128 stands for zero in the data rows.
Every row has a hidden score from 0 to 40. What is each row's score? 20 is about the middle. The score is a weighted sum of the row's numbers plus the product of two more (or one squared), each taken from its middle value.
[ 99 153 113 139 144 131 133 152  92 100 165 105 129 141 148 127 101 130
 106 125 144] ~ 19
[149 125 165  89 136  94  97 124 114 145  98 125 131 135 131 121 156 103
 129 185 120] ~ 19
[103 167 164 119 138 111 164 126 141 129 117 139 109 100  94 126 112 108
 133 134 151] ~ 21
[136 102 149 124 120 146 104 116 145 145 110 109 119  85 123 138 147 126
 155 141 173] ~ 20
[ 91 121 123 138 130 114 168 144  77 127 146 160 123 140 133  90 128 124
 112 110 162] ~ 30
[137 102 156  94 113 112 116 109 139 160 121 146 100 101 120 129 146 135
 147 159 146] ~ 19
[179 121  99 199 114 135 114 117 143 134 117 114 120 129 114 123 138  98
 161 126 127] ~ 22
[131 115 154 103 112  90 153 104 104 166 104 150 116 126 127 118 156 108
 134 150 157] ~ 26
[ 85 120 128 136 126 120 164 143  73 117 155 152 127 141 132  90 132 127
 114 115 167] ~ 30
[ 96 140 114  94 154 122 147 152 127  83 118 141 156 150 120 137 113 132
  93 122 149] ~ 30
[163 145  82 139  86 146 127 104 146 129 114 130 141 158 117 110 148 141
 143 125 105] ~ 17
[ 98 106 133 151 161 114  99 133 137 100 125 127 147 148 137 170 106 161
  87 125 123] ~ 20
[113 118 102 105 141  91 146 156 122  93 119 141 143 176 150 143 160 117
  93 113 116] ~ 24
[168  86  79 168 143 110 131 119 130  96 129 130 127 143 129 155 130 109
 144 131 151] ~ 32
[107 149 126 123  66 155  88 116 137 131 135 120 137 122 137 136 149 160
 101 129 152] ~ 8
[141 141 133 119 177  93 137 130 114 117 154 115 117 153 135 158  93 117
  99 151  94] ~ 20
[ 92 119 134 151 124 161  97 140 136 116 131 108 143  98 132 128 113 164
 120 115 172] ~ 16
[154 138 132 136 103 134 120 118 149 152 104 142 118 141 117  81 179 109
 145 111 108] ~ 18
[159 153 120 135 116 113 128 117 129 139 138 118  92 144 147 152 136  96
 142 144  79] ~ 3
[168 111  95 127 158  79 143 130 103 100 138 110 119 163 131 152 136 108
 114 165 145] ~ 37
[105 169 158 112 130 113 171 127 135 136 111 141 111 103  96 122 121 102
 130 138 149] ~ 21
[ 92 122 134 152 121 162  94 140 134 114 129 110 144  95 133 127 114 162
 121 117 173] ~ 16
[126 119 103 115 131 103 185 153 114 134  99 119 141 163 146 122 175 113
 111 121  87] ~ 17
[ 91 116 138 162 124 166  98 137 140 112 125 112 144 100 132 123 114 162
 119 114 168] ~ 18
[113 116 103 116 165 109 132 155 123  76 153 129 126 148 139 174 125 129
  91 123 132] ~ 19
[ 86 138 158 121 147 133 178 133 101 145 109 143 139 135 120  94 143 139
  90  91 138] ~ 20
[103 130  97 152 119 168 132 151 107 112 157 131 133 121 126  90 112 136
 134  99 168] ~ 26
[128 149  98 171 119 136 133 130 154 140 128 140 105 140 135 104 158  94
 135  82 109] ~ 13
[105 163 153  85 156 106 144 129 138 105 136 143 117 114 106 150 116 154
  88 130 134] ~ 14
[ 96 137 143 135 117 126 178 159 124 119 126 112 140 144 137 122 147  81
 128  79 133] ~ 21
[138 118 172  84 125 126 114 114 155 157 120 152 110  95 115 121 131 137
 124 161 115] ~ 17
[134 146 136 101 103 147 115 120 133 136 102 147 156 142 108  81 171 133
 130 115 115] ~ 20
[135 108 174 114 153 136 112 117 157 137 127 138 112  75 111 124 105 147
 131 153 136] ~ 19
[ 95 146 120 121  67 152  95 122 157 139 131 118 122 131 134 126 145 165
 120 130 147] ~ 9
[141 102 167 110 166 116 105 108 164 132 110 133 129 115 121 171 115 135
 112 148 104] ~ 16
[108 162 144 141 105 147 115 122 148 127 108 141 143 139 127  97 138 149
 134  92  91] ~ 19
[143 130 114 142 158  94 140 135  90 103 140 105 111 180 144 156 113 104
 112 143 140] ~ 23
[ 82 151 169  95 132 134 159 139 146 129 135 126 145 119 109 127 126 143
 108  81 126] ~ 19
[130 100 128 144 110 136  90 127 111 138 141 139 115 113 144 141 114  79
 160 162 156] ~ 20
[101 152 151  99 153 107 177 143  83 135 128 121 129 154 122 100 146 122
  78 141 134] ~ 19
[ 84 144 159 134 157 129 177 128  92 135 112 142 145 134 128  93 143 128
  92  96 127] ~ 21
[107 163 136 137 108 150 113 120 146 137 105 134 150 131 137 101 139 144
 136  98  86] ~ 11
[106 152 109 147 142 129 137 155  90 103 164 105 125 142 143 124  99 134
 104 125 143] ~ 17
[ 94 134 128 151 124 155 141 154 111 107 166 109 139 127 146 130 102 129
 120  84 136] ~ 18
[143 118 153  91 136 110 117 100 166 147 112 143 118 137 127 161 136 125
 115 152  86] ~ 13
[124 151 111 131  94 167  81 119 138 134 120 121 152 121 124 118 102 156
 137 125 153] ~ 26
[130 147 135 100 171  89 150 130 129  92 144 147 128 132 113 158 110 139
  97 144  90] ~ 17
[135 131 101 122 109 181 129 127 130 134  99  89 156 129 125 125 130 143
 140 138 137] ~ 11
[141  95 160 121 146  95 101 102 153 138 103 119 129 124 130 177 129 129
 128 151 135] ~ 26
[ 99 142  94 101 124 106 158 154  84 101 138 134 113 150 141 147 140  94
 139 162 137] ~ 15
[137 112 168 110 139 158 100 114 163 150 116 118 127  73 111 135 124 132
 137 140 143] ~ 13
[106 141 141 127 119 162 104 136 139 114 101 135 159 106 130  84 136 157
 112 108 157] ~ 24
[148 115 161 131 159  87  84 141 120 118 132 149  99  95 139 112 132 120
 124 169 133] ~ 22
[ 96 152 143 105 115 165 102 120 166 141 132 138 133 115 126 125 110 163
 100 130  99] ~ 14
[146 125 116 145 121 122 128 118 121 140 163 151 111 114 129 104  80 120
 171 125 132] ~ 32
[136 114 171  88 130 122 117 111 150 160 126 151 109  93 115 127 125 137
 129 159 115] ~ 16
[117  99 127 135 108 142  88 126 115 145 135 139 120 119 152 136 114  83
 161 159 154] ~ 20
[129 100 125 141 108 137  88 127 111 138 142 142 114 112 143 139 116  84
 161 163 156] ~ 20
[113 122 126 148 129 163 135 146 129 125 129 111 151  94 107  85 137 168
 135 100 147] ~ 21
[145  85 148 124 146 108 104 105 151 132  99 120 123 125 130 182 141 132
 128 147 136] ~ 19
[148  84 153 115 154  97 117 106 146 130 103 119 133 114 129 171 135 136
 120 154 144] ~ 32
[137 126 125 142 119 124 120 120 122 145 159 153 111 101 126 112  78 133
 170 124 133] ~ 29
[183 110  99 109 135 100 134 128 104 109 152 138 109 109 127 131 117 110
 152 172 153] ~ 30
[132 137  89 145  98 142 114 130 154 142 121 148 111 149 128 105 173  89
 135  99 138] ~ 18
[142 116 135 198 128 146 110 133 138 151 121 114 107 112 105 102 146 109
 157 108 142] ~ 20
[113 150 137 159 119 129 119 140 107 160 123 143 120 104 136 100 111  68
 142 147 134] ~ 31
[128 100 123 138 109 141  91 125 110 141 141 142 116 114 144 136 116  82
 163 162 154] ~ 19
[139 149 133 163 124 136 116 115 151 160 112 138 117 127 136 100 153 104
 140  99  81] ~ 10
[173  85  87 160 146 107 142 120 131  91 130 132 124 147 128 157 127 107
 133 132 153] ~ 31
[167 111  93 130 157  81 141 131 106 101 139 109 115 163 132 154 135 109
 114 163 145] ~ 34
[ 83 149 130 119 155 107 170 141 134  93 135 142 136 140 117 160  98 136
  96 105 125] ~ 23
[104 166 153  75 157 108 151 140 130  99 135 140 118 107 107 142 120 150
 106 134 128] ~ 14
[145 149 150  95 117 102 141 136 116 152 125 111 115 166 133  97 180  98
 115 135 103] ~ 21
[ 97 157 158  91 155  96 165 129 134 105 122 147 140 128 106 142 102 141
  98 132 123] ~ 23
[131 150 122 111 104 146 123 122 140 142 105 155 141 132 114  77 166 139
 132 114 103] ~ 18
[132  86 165 120 135 124 112 120 132 147 125 132 115  81 114 131 122 145
 145 150 167] ~ 23
[124 101 131 134 110 144  87 130 113 148 143 141 116 115 143 128 106  88
 158 165 149] ~ 23
[ 92 121 136 158 121 158  98 140 138 112 129 108 146  97 137 127 114 162
 113 117 170] ~ 16
[131 125 139  97 168  91 104 136 124  84 117 137 145 147 150 149 129 151
  87 149 103] ~ 21
[158 125 152  82 158  74 110 119 126 129  95 120 132 155 130 137 158 125
 105 169 123] ~ 31
[ 99 142 101 132 139 183 135 164 122 105 134 102 142 111 132 128 106 124
 111 129 144] ~ 17
[149 127 124 151 114 144 149 120 127 183 140 134 114  90 114 114 100 124
 156 111 116] ~ 23
[136 121 120 139 151 112 135 119 156 102 121 144 142 160 119 153 124 152
  95 127  66] ~ 21
[149 139 112 118  96 125 134 108 124 156 148 157 101 132 129 112 110 117
 163 136 112] ~ 22
[119 122  98 100 164 106 123 154 121  77 135 143 142 159 142 152 139 132
  87 118 128] ~ 23
[ 80 121 144 139 155 159 108 130 142 110 128 107 141  91 136 129 111 158
 126 125 161] ~ 35
[135 136 152 125  96 134 135 131 142 156 111 128 121 149 126  97 182  96
 147 100  94] ~ 13
[135 153 101  81  83 152 117 109 133 159 119 130 132 157 147 119 125 130
 125 142 122] ~ 14
[131  99 128 145 109 141  91 128 105 142 139 140 114 110 144 135 114  86
 162 162 154] ~ 21
[143  86 158 123 152 100 111 104 153 124  99 122 125 129 123 175 145 128
 131 150 134] ~ 28
[152 140 130 141 103 131 116 116 144 157 101 145 117 138 119  85 175 107
 148 117 105] ~ 17
[ 84 157 151 117 148 113 171 138 120 118 146 122 142 131 127 160  99 132
  93  97 114] ~ 15
[117 141 142 132 116 160  80 131 139 108 102 132 154 100 136  94 141 159
 119 111 157] ~ 20
[146  84 152 123 146 102 104 106 153 133 101 121 123 124 130 178 140 130
 130 149 137] ~ 23
[143 124 118 161 129 142 113 133 143  99  97 126 169 115 112  95 151 155
 133  99 138] ~ 25
[138 125 130  73 128 118 122 127 122 133 162 153  94 108 136 129 117 115
 128 174 133] ~ 19
[131 136 107 122 111 173 114 127 133 135  92  89 149 126 121 131 142 147
 144 135 145] ~ 8
[144 145 119  78  95 105 173 146 100 132 114 115 137 163 138 110 165 119
 137 142  97] ~ 18
[117 111 101 117 164 109 138 158 114  80 156 126 123 149 140 168 122 127
  93 129 138] ~ 20
[141 140 124 118 166  92 150 127 110 115 154 120 119 165 136 159  93 109
  99 153  97] ~ 21
[149 123 125 149 116 136 147 117 125 184 145 134 114  91 115 115 104 125
 158 111 115] ~ 19
[ 97 137 146 138 114 123 182 160 124 118 128 109 138 145 136 121 148  88
 126  80 131] ~ 21
[134 106 147 125 117 152 103 116 139 143 111 106 123  82 126 139 153 129
 153 133 175] ~ 20
[148 125 122 147 116 140 156 115 122 180 147 128 114  95 116 113 112 119
 166 110 112] ~ 18
[145 151 126 170 109 122 110 115 135 152 107 134 121 139 131 120 167 114
 145 105  75] ~ 6
[ 96 152 157  94 156  95 166 128 134 103 117 148 139 132 106 147 105 146
  96 131 124] ~ 24
[ 84 162  91 116 123 161 166 144 132 120 130 136 132 128 107 107 126 131
 129  98 152] ~ 18
[ 85 162 137 130 150 110 174 134 128 118 138 137 131 125 120 153  89 141
  96 103 114] ~ 19
[110 146 139  93 154  75 129 132 143  97 127 141 119 137 133 178 122 135
  83 150 123] ~ 14
[116 152 133 106  92 147  97 115 149 134  99 143 143 131 139  92 157 159
 129 118 118] ~ 14
[148 127 128 152 114 144 146 117 124 183 143 129 108  92 118 114 105 126
 157 110 119] ~ 17
[108 166 110 132 151 134 129 156  92  97 141 122 143 149 143  98 114 132
 104 110 130] ~ 21
[106 165 166 122 136 113 168 123 140 127 116 141 110 100  93 125 118 104
 135 133 149] ~ 19
[ 94 141 114 141 136 174 108 144 126 112 161 133 140 109 132 120  82 139
 107 111 148] ~ 24
[140 105 150 121 117 142 103 117 148 148 105 112 118  87 122 135 145 123
 157 141 173] ~ 18
[146 122 125 149 114 137 147 122 123 187 142 134 115  94 118 111 108 124
 159 103 119] ~ 20
[140 126 118 161 128 146 114 131 139  99  95 131 169 116 114  94 151 154
 131  97 139] ~ 25
[139 135 138 120 175  88 141 130 118 119 152 118 120 154 135 161  87 119
  96 150  95] ~ 21
[134 113 169  88 131 121 116 110 151 159 127 152 110  94 114 125 127 139
 130 160 115] ~ 16
[131 126  98 113 133 103 180 149 112 133 105 119 140 164 144 120 180 118
 116 114  84] ~ 22
[112 110 101 116 162 109 135 156 115  81 153 127 126 149 142 171 124 130
  88 129 137] ~ 19
[151 141 117 114  98 125 132 104 123 152 152 159 105 130 132 110 113 113
 160 134 111] ~ 21
[ 92 134 129 151 124 153 142 154 112 109 168 109 137 128 145 130 104 128
 122  81 135] ~ 18
[116 154 134 140 105 155 118 121 144 127 112 138 142 145 134 101 145 152
 132  82  86] ~ 14
[ 88 125 130 154 126 154  96 142 135 119 125 111 139  93 132 125 114 166
 124 117 174] ~ 16
[ 84 144 142 108 151 110 175 146 131  96 143 130 140 143 123 163 106 128
  94  98 122] ~ 20
[110 118 159 125 141 126  94 137 129 120 116 159 150  98 119  90 118 171
 114 121 143] ~ 36
[108 157  91 122 124 132 155 148  97 118 147  94 116 163 149 128 136 124
 113 141 122] ~ 13
[145 153 152  96 120 101 138 132 116 151 124 111 118 166 133  97 176  99
 115 139 101] ~ 23
[107 141 130 121  87 157 136 122 148 143 118 135 128 136 115  78 164 165
 138 108 112] ~ 15
[122 140 130 109 128 114 109 112 157 123  94 158 131 166 141 130 147 149
 102 119  89] ~ 18
[113 122 106 139 149 105 178 148 104 125 136  97 124 156 155 159 142 128
 117 110  89] ~ 26
[109 126  85 125  95 152 140 145  97 140 132 138 123 167 139 106 150  94
 155 149 100] ~ 15
[127 147 159 151 104 133 124 127 148 148 123 118 124 143 145 114 158 102
 137  84  81] ~ 10
[136 103 149 124 116 146 104 115 147 144 112 108 121  84 123 138 148 126
 154 140 173] ~ 21
[152 123 118 141 115 134 117 122 108 140 162 155 111 119 137 115  77 114
 164 120 134] ~ 34
[108 130  99 162 122 169 130 150 102 110 157 130 131 124 126  97 110 136
 133  92 164] ~ 27
[ 85 144 144 108 150 110 175 146 131  96 144 130 140 142 123 163 107 128
  93  97 123] ~ 20
[111 133  99 129 131 149 136 156 105 130 169 102 113  95 149 136 113 133
 108 128 158] ~ 10
[147 125 129 151 114 136 145 119 122 183 145 135 110  94 115 116 104 125
 161 108 117] ~ 20
[ 96 129  99 137 145 199 121 158 123 120 150 110 133 112 133 106 115 123
 113 118 148] ~ 12
[155 128 110  95  88 123 120 111 123 155 140 157 102 130 132 112 124 116
 149 157 144] ~ 24
[172 128 101  87 131  90 139 121 103 107 150 146 117 148 125 129 126 147
 119 179 107] ~ 23
[128 120 143 134 126 143 130 145 137 101 117 108 175 124 126 107 154 141
 124  79 132] ~ 28
